Z_992: [ 1.06  7.17  9.25 -5.87  4.63]
Z_774: [-5.88  1.06  4.63  7.17  9.26]
Z_462: [ 1.06  4.63  7.17  9.25 -5.88]
perm: [ 9.25  1.06 -5.87  4.63  7.17] | Z_992
perm: [ 9.26  7.17  4.63  1.06 -5.88] | Z_774
perm: [-5.88  1.06  4.63  7.17  9.25] | Z_462
perm: [-5.88  7.17  4.63  9.26  1.06] | Z_774
perm: [ 7.17 -5.88  1.06  4.63  9.26] | Z_774
perm: [ 9.25  1.06  7.17 -5.88  4.63] | Z_462
[ 1.06  4.63  7.17  9.25 -5.88] | Z_462

Z_245: [-2.44  0.65  4.65 -3.46 -1.34]
Z_564: [-0.43  1.86  0.60 -1.51 -1.37]
Z_722: [-2.69  1.37  0.61 -2.22 -4.57]
Z_567: [-2.68 -4.57 -2.23  0.61  1.37]
Z_590: [ 4.05 -0.83 -1.44  2.04  3.61]
Z_49: [-3.46 -1.34  0.65  4.65 -2.43]
Z_758: [-3.46  4.65  0.65 -1.34 -2.43]
Z_261: [-1.34  4.65  0.65 -2.00 -3.45]
Z_329: [ 1.37 -4.57 -2.69 -2.23  0.61]
perm: [ 0.61 -2.23 -2.69 -4.57  1.37] | Z_329
perm: [ 1.37 -2.68 -4.57 -2.23  0.61] | Z_567
[-1.34  4.65  0.65 -2.00 -3.45] | Z_261
perm: [-4.57 -2.22  0.61  1.37 -2.69] | Z_722
perm: [-4.57 -2.69 -2.23  0.61  1.37] | Z_329
perm: [ 0.61  1.37 -2.69 -2.23 -4.57] | Z_329
perm: [-2.44  0.65 -1.34 -3.46  4.65] | Z_245

Z_972: [-6.04 -0.78 -0.34 -1.73]
Z_951: [-6.03 -0.34 -1.73 -0.78]
Z_588: [-6.03 -0.34 -1.73  0.56]
perm: [-6.03 -1.73 -0.34  0.56] | Z_588
perm: [-6.03 -1.73 -0.78 -0.34] | Z_951

Z_290: [-0.38  4.87  0.87  1.47 -2.84  3.15 -9.49 -7.79 -5.94 -0.51  0.62  5.64
  1.80  2.40  2.33  1.55]
Z_775: [-5.94 -0.38  0.87  5.64  1.81  1.55  4.87  1.47  3.15 -2.84  0.62 -7.79
  2.39 -0.50  2.33 -9.49]
Z_879: [-5.95  1.47 -7.79  4.87  2.40  1.80 -0.50  0.87  0.62 -9.49  1.55 -0.38
  2.33  5.64 -2.84  3.15]
Z_703: [ 1.55  0.87  0.62 -7.79  1.47 -2.84  5.64  2.33 -0.50 -9.49  2.39  4.86
  3.15 -5.94 -0.38  1.81]
perm: [-0.38 -9.49 -0.50  0.87 -7.79  1.81  2.39  1.55 -2.84  2.33  4.86 -5.94
  5.64  3.15  1.47  0.62] | Z_703
perm: [-9.49 -7.79 -5.94 -2.84 -0.50 -0.38  0.62  0.87  1.47  1.55  1.81  2.33
  2.39  3.15  4.87  5.64] | Z_775
perm: [-9.49 -5.94 -0.38  0.87  5.64  1.81  1.55  4.87  1.47  3.15 -2.84  0.62
 -7.79  2.39 -0.50  2.33] | Z_775
perm: [-0.50  1.55  3.15 -2.84 -5.94  2.39  0.87  0.62  2.33  1.81 -0.38  4.87
  1.47 -9.49  5.64 -7.79] | Z_775
perm: [ 1.55 -0.38  2.33  5.64 -2.84  3.15 -5.95  1.47 -7.79  4.87  2.40  1.80
 -0.50  0.87  0.62 -9.49] | Z_879
perm: [-9.49 -7.79 -5.94 -2.84 -0.50 -0.38  0.62  0.87  1.47  1.55  1.81  2.33
  2.39  3.15  4.86  5.64] | Z_703
perm: [ 1.55 -9.49  2.39 -7.79  5.64  3.15  2.33 -0.50  1.47  0.87 -5.94  0.62
  4.86 -2.84  1.81 -0.38] | Z_703

Z_738: [-2.61  0.64  0.20 -1.02  5.73 -3.42 -3.68  4.70 -4.93 -4.15 -1.23 -5.00
  0.86 -5.32 -0.24 -1.34  1.07  1.32 -7.80 -1.84 -0.99]
Z_213: [-1.84 -0.24 -5.00 -1.33  0.64  0.86 -1.23  1.32 -3.68  4.70  1.07  5.74
 -7.80 -5.32 -0.99 -2.61  0.20 -1.02 -4.15 -4.93 -3.42]
Z_116: [-0.24 -4.93 -0.99 -3.68  0.86  5.73 -5.32 -1.33 -2.61 -7.80  1.32  4.70
 -5.00 -1.02  0.64 -4.15  0.20 -1.84 -1.23  1.07 -3.42]
perm: [ 0.20 -1.84 -1.23  1.07 -3.42 -0.24 -4.93 -0.99 -3.68  0.86  5.73 -5.32
 -1.33 -2.61 -7.80  1.32  4.70 -5.00 -1.02  0.64 -4.15] | Z_116
perm: [-3.42  1.07 -1.23 -1.84  0.20 -4.15  0.64 -1.02 -5.00  4.70  1.32 -7.80
 -2.61 -1.33 -5.32  5.73  0.86 -3.68 -0.99 -4.93 -0.24] | Z_116
perm: [-7.80 -5.32 -5.00 -4.93 -4.15 -3.68 -3.42 -2.61 -1.84 -1.33 -1.23 -1.02
 -0.99 -0.24  0.20  0.64  0.86  1.07  1.32  4.70  5.73] | Z_116
perm: [-3.42 -0.24 -4.93 -0.99 -3.68  0.86  5.73 -5.32 -1.33 -2.61 -7.80  1.32
  4.70 -5.00 -1.02  0.64 -4.15  0.20 -1.84 -1.23  1.07] | Z_116

